A =
[-15.023 -17.291  -6.879 -12.472 -14.343 -13.429  13.286 -22.100   1.702
   4.534 -15.587  -1.142  -4.272   2.348]
Report the entry just left of the largest entry.
A: -13.429
The entry just right of 1.702: 4.534
The entry just left of -6.879: -17.291
Report the entry just left of 2.348.
A: -4.272

W =
[[ -8 -15   7  -9  15  11   8 -10   1]
 [ -5 -12  10  -8  18   2  -2   0 -12]
 [ -4  -4   0   0  25  12  -6  -7  -5]
 [  9  10 -12 -16 -16  -3  -1  11  -3]
 [ -5  -4  11   0  19  16  10  -8  -7]
 [ -9 -17  -4   7  13   9   9  -5  -5]
 [-18  18   6 -13 -11  19   8 -10 -18]
 [ -2 -22  -6   1  14  15  -8  -1 -13]
 [ 10  13  -8  -6   0  -1  -6  11  -4]
 [ -1  -9  -5  -7  20  10   1 -10  -5]
 [  2  -8   3  -1  12  13  -1   1  -2]
 [  6 -32 -14  27  -3 -22  14  19   9]
 [ 17   8  -5  -9 -11  -3   3  10   7]
 [ 12 -42  -7  16   4 -30  17  15  13]
 [ 10  19  -3  -4  -9 -12   3  14   7]
 [  7  13  -9  -5   1  -7  -3   5   1]]
Indices start at 1.
The entry in row 2 and column 1 is -5
Which number is the top entry of the column that holds the smallest entry? -15
Which number is the bottom entry of the column that holds the smallest entry? 13
Which number is the entry in the top-left corner? -8
Which number is the entry in the bottom-right corner? 1
Which number is the bottom-left entry? 7
Which number is the entry in row 2 and column 2? -12
Which number is the entry at row 3, column 2? -4
Which number is the entry in row 1 and column 3? 7
The top entry of the column that holds the largest entry is -9
The entry directly below the smallest entry: 19
Which number is the entry directly above the largest entry? -1
Which number is the top-right entry? 1
The entry in row 3 and column 1: -4
The entry in row 3 and column 3 is 0
The entry directly above the smallest entry: 8
The largest entry is 27
The entry directly below the largest entry: -9
The entry just left of the smallest entry -> 12
The entry just right of the smallest entry -> -7

arr =
[[-13  -5 -20 -14  27   7  25  -3 -22  11   2]
 [-16 -22  -7   2 -12 -39  17  31  -2   6   8]
 [  6  10 -11 -11  40  -5  23 -15  -2   1   0]]
Rows and columns are numbered from 1.
The entry directly below -3: 31
The entry in the bottom-left corner is 6
What is the entry directly below -20? -7
The entry directly below 27 is -12
The entry in row 1 and column 1 -> -13
What is the entry at row 1, column 3? -20
What is the top entry of the column that holds the largest entry? 27
The top entry of the column that holds the smallest entry: 7
What is the entry in the top-right corner? 2
The entry directly below -12: 40
The entry just right of the smallest entry is 17
What is the entry in the bottom-right corner? 0

[-173.90   -2.24   -1.17   48.30   99.94]
The entry just left of the largest entry -> 48.30
Which number is the entry just left of 48.30?
Answer: -1.17
